Each named move below is a turn or a mirror, shown by a few rows before and after it. Which moves, in which order, take the first row of each later pair to the second? The first pair is answered.
move Pepo:
[-12  -5   7   2  11  11  12   1 -11  -2 -13   8 -20  19   4  14   3  -4
   6   9   7  24   5  14   2   8  -2  -6] -> [-16 -13   5   4   7  10  12  -2 -12  -7 -16  10 -21  16   8   9   1  -1
   1  11  11  20   6  10   0   6  -1  -3]
[  2  10   6   7   0  -5   1   3  -5  -3 -13  14   8   6   0  -3  -9   5
   6  -6 -11  -6   4  -8   0  15  -6   2] -> [  1   7   7   9  -2  -6   0   1  -6  -4 -12  16   5   4   4  -6 -10   7
   4  -4  -7  -7   5  -9   1  15  -6   3]
[ -3   7   8 -12  -1  -1  13  -8   2   2  -3  -6   2  31 -15  21  16  -8
   6  -2  -2   8  -2  18   8   1  -4 -11] -> [-17 -26   6   0 -13  -9  19 -18  -2 -14 -12   3  -9  12  -3  -3   9   1
  -9   7  14  -7   1   9   8  -8  -3  -4]
[ -6 -16   7  -8 -20  10  -7   3  -4   6  -4 -13  -6  -6  11  -8  11  -7
  -7  11   9 -19   2  -2   6 -23   9  -8] -> [  3   9   9 -16 -12  17 -11  12   0  18   2 -19   3  10   3   8  15 -13
   3   4  -4 -10   0   4   7 -15   6 -12]
move maso:
[-10  23  -1   5 -25 -13  21   5 -11   2 -11  32  -7  22   8  -1  -8   9
  -3 -10   5  10   8  -2  -3   9   1   9] -> [-14  16   7   1 -20 -11  29   7  -4  -2   3  20 -28  -8   4 -11  12   2
  -7 -16   9   8   7   0  -7  16  -3  10]
[  7  14  10  -8  20  22  18 -19  11   2  -2  -4  -1  15 -20   8   7  -6
  13   2  -6  21  -7  18   4  15 -33  -3] -> [  3   2  10  -5  19  17  -9  -5  17   7  16 -25  -7 -21 -21  -4  28 -13
   8  -1  -9   9  -5  14 -10  19 -21  -6]
[  4  -5  19 -10  11  14  12  -5   5  15   2  -9   7   8   2  11   7   4
   4   1  11  -5 -14   4   9  -8 -22  -5] -> [  5 -11  15 -10  10  10  -3   2   7  20  11 -19   5  -8   2   6  15   2
   3   0   8 -13 -12   3   4  -7 -16  -8]
move vik:
[ -1 -11   2   9   2  -7  13 -12  -2  -9  -7  16  -6   0   8  -3  -6   3
   5  -7  11   1  -8  -9  17  -2  -4   1] -> [  1 -15  -4  13  -2 -10  -1 -12  -5  -4 -10  14   3   3  10  -1 -11   4
   5  -4  10  -3  -4  -9  19  -8   4  -2]
[-10  27   3 -10  -5  -9 -32  18   3   9  -5  -6 -11   4   7   5   1 -13
 -13   1 -25  -4  10  12   2   2  29  18] -> [-15  29  10 -17   0  -3  -8  17  13   2   2  -1 -32  -4   3   1   8 -14
 -12  -3 -22   4   2  12   5  13  13  24]
[ -6  12  -9  -6  -5  -6  18  24  -6 -26  -3  28  -5  18  10 -13  -9  10
  15  -9 -14  14   4  -2   4  12 -16  17] -> [ -1   9 -18   1 -11 -12  -8  24 -15 -16 -11  23  17  27  15  -7 -19  12
  13  -2 -17   4  11  -3   1   1  -1   9]
[  1  11   4  -9  -4   1 -22   9   5   9  13 -24  -6 -16  -6   4  20  -2
   0  -3 -12   3   6  12 -10   7   8  -4] -> [  1  10   5 -10  -3   1 -16   9   7   8  15 -21  -9 -16  -6   4  20  -3
   1  -3 -10   3   4  12  -8   7   4  -3]
move tono:
[  4  -2   9   9 -15  -3  16 -30  12   7  -1 -19  10   4  -3 -12  11   0
   2   2  15 -28  -4 -23  15 -12  -1 -11] -> [ 15  38   4   2  -6   0  10 -11  16   7   9  -7  14  20 -11  -3   6  -1
  14  -6  -4 -13  -5 -26  15   5  -9  -2]
[  5  10 -10   3   3   6  -5   4   0 -12  -4  21   7  -1  -6 -13  -7   6
  10   1   1   1  -5  -6   4  10 -13   8] -> [ -1 -15  -6   6  -3   4   0  -8  -4 -12  -8  12   4 -11  -1 -19  -4   6
   2   6  12  -7  -4  -5   3   0  -7   2]
[ 17  53   0  -8  10  17  -4  -2  14   7  20 -15 -16  10 -28  19  -4  18
  10 -19 -24  24 -11   4   3  40 -24  -9] -> [ -5 -35  13   4 -11   9  10 -47   3   4  -3 -45 -26 -31 -10   0   9  17
 -14  -1  20 -12  -6  11   5  -1  -6 -29]
[  9 -27   6   6   6  11  -2  10  16  -3   3 -11 -30   5  -3 -15  15   4
 -14  -6   6  -5 -26  12  16  -1 -10   3] -> [ 14  -4   4   4  13  13  -7  23  17  -4   8  -6 -27  15  -7 -12  13   3
  -8  -9  -5   5 -27  12  14  10 -15   9]
move tep:
[  1  16  24 -10  19  17   9  -2  19  18  24 -31  -5  -7 -15  21  36 -17
   7  -8  -2   7  -2  11   4  27  -8 -17] -> [ -2  -4  27  -9  13  15  14 -19  13  22  13 -41  -1  -6  -9  24  36 -16
   2  -2   8  -1  -2  15   9  11  -2 -25]
[  6 -12 -13  17   2  -7 -11   1   1  -3  13  -7   0 -15  -3 -10  -7   6
  -5   8   8 -15  13  -9   1  -3   8   7] -> [ 14  21 -14  10  11   0  -4  10   4  -3  15   7   2   9  -8   2 -13   4
   4   3  -4   3   8  -7   7   8  -2  13]
[ -5 -22  14  13   6  -5 -10  -8 -12   4 -18   0  14  14   0   7  -8  -6
 -10  18  18 -14   3  -6   3 -14  10 -20] -> [ -6  -5   5  14  12  -9 -30  26   1  -8   7  12  -3 -15  -5 -17   2  -4
 -10   7   1 -14   4 -21 -11  15   5  -2]
[ -2 -24  20  -3   9  16  20 -40  14  -6 -11 -18 -10  10  -4  10  16 -10
   1  16  14   5  -2   4   8 -15  -5  -5] -> [ -5 -19  12   1  12   9  -3  -9  25 -19  17 -13 -28 -30  -5 -18  27 -10
  -4   6   4  -1   0  -9 -10   8  -7  12]
Now pairs of rows:
(two moves a pair)
[  2   8   0  -3  -2   3  24  -8  -1 -11 -10  19  -3  13  -4   2 -16   6
   1   3   2  10  -9  -2   5   0 -15   6] -> [  4  -3  -7   5  -9  -3   4 -12 -11  -4 -18  12  14  18   1   4 -22   7
  -1  10   4  -1  -2  -1   3 -12   3  -3]
vik tono
[  3  15 -11 -12  -9  -6  13  15  -6  -1  21 -27 -22  10  12  -3  -9   0
  17  -1  -9  21   7 -22  -2  24   4   8] -> [  4  17 -12 -10 -11  -7  14   6 -13   1  11 -21 -13  27  14   5 -22   4
  18   2  -9  22   7 -21   4  15   4   5]
vik maso
[  7  12   3   4   4  -8 -20   8  -1   8  19   4   2 -11  -3   8  11  -6
   1  -7 -12 -11  -7   2  -2  -7   0   4] -> [ -2 -13   4   9  -5 -10  -2 -12 -11  -1   1  11   1  -9   6   0  -1   1
  -8   2   2 -18  -7   1   2 -23   0   2]
tep Pepo
[-25 -41  -2 -17  -6 -17  18   5 -14 -33 -22 -12  -5 -36  14  14  -6 -15
  21  -4  -1  15   2   0  -4   7 -17   2] -> [-20 -23   1 -24  -1 -10  33   1 -14 -28 -27  -6   3  -9  10  29 -14 -15
  27  -4  -4  26   0   5   4   8 -24   0]
tep tep
[ -7 -20   2  17  -9   8 -11 -29  -7   0  -4  -8   7  -3   4   6   0   0
  -4  -2   9 -21   7 -14   2 -27  29 -21] -> [-13 -11  15   7  -1  18  32 -38   1  -9  -6   8 -15   5   0   8   2   2
  -2  -6  14  -3  -4 -10  13 -19   3 -10]
maso vik
[-16 -41  -7   5  -8  -9  -4 -22   9 -23  -2   1  -1 -22  14  -6   3   0
 -13   3  17  -4  -4   5   0 -24  -9   1] -> [ -1  21 -12  -7  10   2  -7  12  23 -24  22  19  -4  -5  -1   5   5  -2
   3 -14 -14  23  -9   2  -2  12 -26  17]
tono maso
[ 13  38   1   1  14   1 -23   9  -4  22  11 -19  22  18 -13  29   6 -11
  19 -13 -22   2  -1  10   2   4   5 -10] -> [ -1  32 -10  11   9 -10  -9  26   2 -18  16  33  -8  -1  -1 -13 -13  10
   6 -10 -18   4  -3 -14  -3  22 -17  27]
Pepo tep
[  0 -23   2  12   7 -12 -16  16   7  -9  23 -20 -19 -42   7 -29  14   1
 -13  -2   6 -17   4 -14 -11  18   9   7] -> [ 19  43   1  -3  21   3   1  22   6   3  14   4   4  30  -8  10  -7   0
   9  -7 -17  20  -1  -6   4  32  -9  11]
vik tep
[ -7 -16  10  -3  -5  10  46 -18   1 -14 -13  17 -25   6   2   0  -7  -4
  -5   4  11  12   2   0  14  -2 -22  15] -> [ -8 -36   8   2 -10   4  35 -23  -2 -13 -14   7 -24  -7   8  -6  -5  -5
 -10  10  16   0   4   2  11 -10 -12   6]
tono tep
[ 11  17  -4  -5   4   0 -25   9   1  17   5 -15  18  14  -4  22  10  -3
  11  -2 -16   5   3   3  -3   2  12 -10] -> [ -5 -15  14 -11   5   7  21  -7  11   3   7 -20 -22 -16  -3   4  29  -4
   2  -6   8   5 -10   6   2   4  -5  -6]
tono vik
[ -4 -39  14  -2  -1   3 -13 -22   3  17   2 -25  -3  -8  -6  -4  15  -6
  -1   1  16  -3  15   1   5 -15  -9  -8] -> [  0 -35   6   2  -4  -3 -32 -15  -3  20   1 -21  10  -1  -6   0   6  -4
  -1   3   9  -6  21   0   1 -19   2 -10]
vik maso
[ -8 -15   1  -1   0  14   6 -18  13  -5   3 -23   5   5 -13   6  10  23
  -7 -13  14  -8  -2  -4   3  -5  -5  15] -> [ -4  -1  -7   2   0   9 -14   1  17  -6  14 -18   5  -5 -13  -1  11  24
  -5 -17   5  -9   1 -11  -4   7  -4  22]
vik tep
[  4 -13  -2  18   6 -11  19 -11  -5  -8   7   2   4   6  -1   3 -15  -3
 -16  -1   9  -4  -9  13  -8 -20  -1   5] -> [  5 -16  -3  18   7 -12   4  -5  -3  -1  14 -12   5  -9  -3   2  -4  -8
 -16  -2   9 -10  -8  14 -13 -18   5  -2]
Pepo tep
[ -2 -18   9   1   2   1   4 -10   2   6   4 -19  -9 -22  -1  -5  17  -9
  -6   6  10  -6  -3   0   0  -5   2  -5] -> [ -1 -11  10  -2   4   3   9  -3   7   1  10 -13 -19 -25  -3  -9  18  -9
  -4   5   7  -2  -6  -2   0   4  -4   1]
tep tono
[  1  12 -14   9 -12  -5 -23   4  -5   4 -10  14  21  26   1  -2 -23   3
   5   7  -7   0   2  -4   7   0   2   4] -> [-10 -14   3   5 -12   1  17 -23  -2  -5 -21  12   0  18   4  -6 -17   3
  -3  10  14   4  -3   2  17  -9 -13   5]
tono maso
[ -5  30 -22   3   7   5 -12  40  10  -7  19  42 -15 -28 -18   4  -4   3
  10  -3 -37  15   3 -24  -3  35 -14  23] -> [  3   8 -19  10  -7   4 -13  -9 -17  21 -28  22  40  35 -10  47 -30   3
  13  19 -20   8  11  -4  18 -16  12 -14]
vik tep
[  6  14  -3   2  -2   2  -3  12  -3  -6  16  14  -5   4   2  -2  -6  -4
   3  -7 -15   5  -1   4  -9  18   6   2] -> [  3  10   2   0  -2   4   5  10   0  -9  18  14 -13   1   2  -3  -3  -3
   0  -9 -11   7  -4   4  -9  19   2   3]
tono tep
[ -9 -14   4  -7 -15   0   4 -11   1   1   0  11 -10 -12  -4  -2 -10   9
 -11   8  12  -1   6 -12  -7  -4  -5  -1] -> [ -4   6  -1  -6 -10  -1  -5   4   2   1   8  19  -7  -7  -7  -1 -14  11
  -5   2   0   4   9 -16 -10   9  -7   6]
vik tep
[ -4   5 -16   7  10   1  -6  17  -3 -21  11  26  -7 -17   3 -24  -9   8
 -15  -4  -9  -8   0 -12 -15  20 -11  32] -> [ -8 -18  -1   6   4   8  27 -30 -18 -10 -26  14  11  21   4   2 -20   6
 -15  11  13  -5  -2   9   7 -12  -9   9]
tep tono
[  4   8 -10  -5   8   9  31   8   4   9  -4 -23 -15   1   1 -18   7  36
   3   7  28 -16  -7  22   8 -10 -12  21] -> [ 14  25 -22  -1   8   3   0  21  -2  18  -4 -22  12  21   0  -7  -4  36
  10   8  14 -19   2  21   5 -10   0  16]
vik tono
[  5 -15  13   4  30   2   6 -10   5  -2   3  25  -7  -3  -1 -11   7  -3
 -13  25   3   6  -1  13 -19  -4 -15  -6] -> [ 11  -5   4   9  27  -4 -19   4   3   2  10  29   5  -3  -2 -13   3  -1
 -13  27  -8   0   3   7 -23   0  -9  -5]
vik tep
[ -5 -16  -2   1  -8   8  35  -9   5 -23  -2  23  -7  -5   8  13  -7 -10
 -12 -13   6  14 -18  -8  -1   7  11  21] -> [  7   7  -3  -7   2  10   5  10  12  -3  19  -3   4 -13  -5  28  12 -22
   0 -22 -12  14 -17  -2 -10  19  21   9]
maso Pepo
[  1   5 -12  11  -5  -4 -39  21  -6  16   5  -8  16  -1   4  -1 -11  -6
   4   4  -7 -11   4  -5  -4   2  11  -1] -> [ -8 -27  -4  15 -13  -5 -13  -4 -12   6 -14  -1   8  -1  15  -8 -18   1
  -7  14  15 -17   3  -5   1 -16   7  -2]
maso tep
[ -5  34  -8  28   9  30  15   0 -16  -3 -22  35  14  20  -3 -13 -46  11
   0  -4 -10   5   0  -8   2  17 -20  17] -> [  2  36   0  20  13  38   3 -12 -18  26 -24  -3  36  34 -12  17 -31  -4
   8  -5 -10   6   2  10   6   4  -4 -10]
tep Pepo
[  0  -9  -1   4  -5  -5   4 -15 -11  13 -12  -2  11  15   0   7  -6   1
  -7  13   7  -3   3   1   6 -18  14  -3] -> [  3  -1   9  -5   4   4  21 -15  -3  15  -6  -6  -1  15  -8  12   5  -4
  -2   6   6   7  -3   5   9  -9   2  -2]
maso Pepo
[-13 -23   0  13  -5  -7  -8  12   3 -17  15  21 -23 -19   3 -34  -2  12
 -16   1   1 -16  -1  -6 -16  -1 -16  18] -> [ -6  -8  -6  16  -9  -7  -7   4  -8 -14  -2  40   0  21   6 -20 -28  19
 -11   9  -1  -7   2  -7  -8  -8 -16  17]
maso maso
[ 16   7  16 -22   6  11   6  -7   7  15  10 -29   1  -5  -7  16  21 -14
  10 -11   4   0  -9  18  15   3   2 -20] -> [ 20   3   6 -15   2   5 -20   4   6  17  16 -33  10 -15  -4   8  21 -13
   6 -11  -2  -9  -4  13   5   3  12 -19]
maso tep
[-13 -19 -12  16 -13 -10  -7   1  -4  -9  -3   9  -2 -20   8 -23  -2   6
 -11   6   5 -14   1 -12  -4   0   4   1] -> [ -7  -6  -4   8 -11   0  15 -18 -11   0 -22  11  13  23   5   4 -15   5
   0  10   7  -1  -3  -2  12 -11  -1  -8]
tep tep
[ 24  -9  10 -16  -3 -10   5 -17 -11  22   6 -31  20  13   0  16   8 -34
  -6   3  15   6   6  10   7 -22  23 -17] -> [ 22 -12  13 -18   1 -10   0  -4  -1  19  26 -40   5 -16  -3   3  25 -39
  -9  -3  13   3   6   7  -1 -10  21 -13]
vik maso
[ -1 -35   2  10 -18 -10 -23 -10   0  -4  -6 -10   0  -8   7   6  -1  -2
  -9  -6   5 -18   0   8 -14 -18  12  -8] -> [ 10   4   8  -7  -5   3  -4 -10   2   6 -10  -5   9  29  -5  36  -2  -9
   8 -12  -7  10  -6  18   0  -8   0 -10]
Pepo maso
[ -5 -16  -5   7  -4 -11 -26  -6  -2  10  -3 -22  10 -17   4   7   6 -10
  -4  22  -1 -27   4  -2 -12  -6  26 -15] -> [ -9  -5  12  -5   3   5  40 -28   1  -4 -19   3  -9  16   1  16  -4  -6
   1  20  11   0  -8   2  10  -3  -5  -6]
maso maso
[-13   6   1  22   3  -8 -18  11   2  17 -12   9   7  14  -9   8 -17  10
  -4 -11 -33   8  -1   2   8  -4  20 -12] -> [-23 -18  16  16   3   2  22 -12   2  11 -21   3 -13   9  -8   7  -7   8
 -10  -8 -14  11  -9   9  17 -14   8 -16]
vik tep
[ -4   5  26  -3  15  -3   1  -3  33   1  19  -6 -10  -7 -38  15  20  -8
  30 -13  -7 -11   1 -11   7  19  -6 -20] -> [-12 -21  28   2   9  -7   4 -17  31   0  12 -13 -12 -19 -31   5  20  -5
  22  -7   5 -22   2 -12   5   8  -2 -22]
tono Pepo
[10  5 10 -2  2  1 -1 -6 -4  8 -4 -5  8 10  4  5 -5  0  3  0  2  3  1  4
  1 -5 -4 -7] -> [  9  -2  13  -3   3   1  -1  -4   0   7   5 -12  -3  -6   3   0   7  -4
   0  -3   4   0   0   5  -3  -3  -6  -7]
maso maso
[ -2 -21  -1  -5  -7  -2  21  -5   7 -17  -4  39   4  20   4  -6  -3   8
  -8   6  16  13  -4 -11  14 -10  -6   1] -> [  2   1  -1 -11   3  -1  10  21  20 -16  20  36  -7   2  -3  -9  15   3
  -2  -6   1  20  -6 -14   4   9 -10   7]
maso tono
[ -7   2  15  -6  16   2   9 -14  13 -24  20  24  -9  19   1   3 -11   5
  20  -4 -10  29   5   7   7  15 -14   6] -> [-16 -23  16   2  10  -3  12 -22  10 -31  16  24 -16   5   9 -11 -14   9
  11   1   2  20   6   3   6   4 -12   9]
Pepo tono
[ -1   9  13 -14   6   7   9  -7   7  13   0  -8  -9  -8 -13   1  18  -5
   8  -3  -6   7 -11   7   4   0  -2 -11] -> [ -1   4  11 -12   6   5   5  -2   8  12   4  -8 -13 -16 -12  -6  21  -4
   7  -4  -6   5  -9   5   1   2  -1  -9]
tep tep
[-17  -9   4   1   5  -1  36   1   6 -16  -1   9 -27  -9   2 -16   6   9
  -8  -1  13   0  -5   0  12  -6 -10   9] -> [ -4  15   1  -6  13   2  -1  24  14   6  21 -19 -17 -18 -10  -1  27  -5
   3 -12  -6   2  -1   7   1   7   3  -4]
Pepo maso
[-14 -23 -10   4  -7  -4  11 -22  -3   5 -12 -20   1   5   3  -5 -18 -15
 -19   9  15 -16   4  -1   5 -26   7   1] -> [ -7   6 -25   6   0 -11 -21  18   7  -2  15  -6  -2 -13  -1 -20 -15 -12
 -15  -4  -7 -14   8 -17 -11   0   7  19]
tep vik
[ -5   7 -12  -8   0  -6   3  14   2 -16  -3  19  11  11  10  15  -2  12
   9  -3 -15  20 -10   0  -3   9  -8   4] -> [-16 -26  -2  -9  -4  -6  17   0   6 -18  -3   1  -8 -18  11   4  14   8
   0   0   3   9 -13   2  -3   2  -8  -1]
maso tono
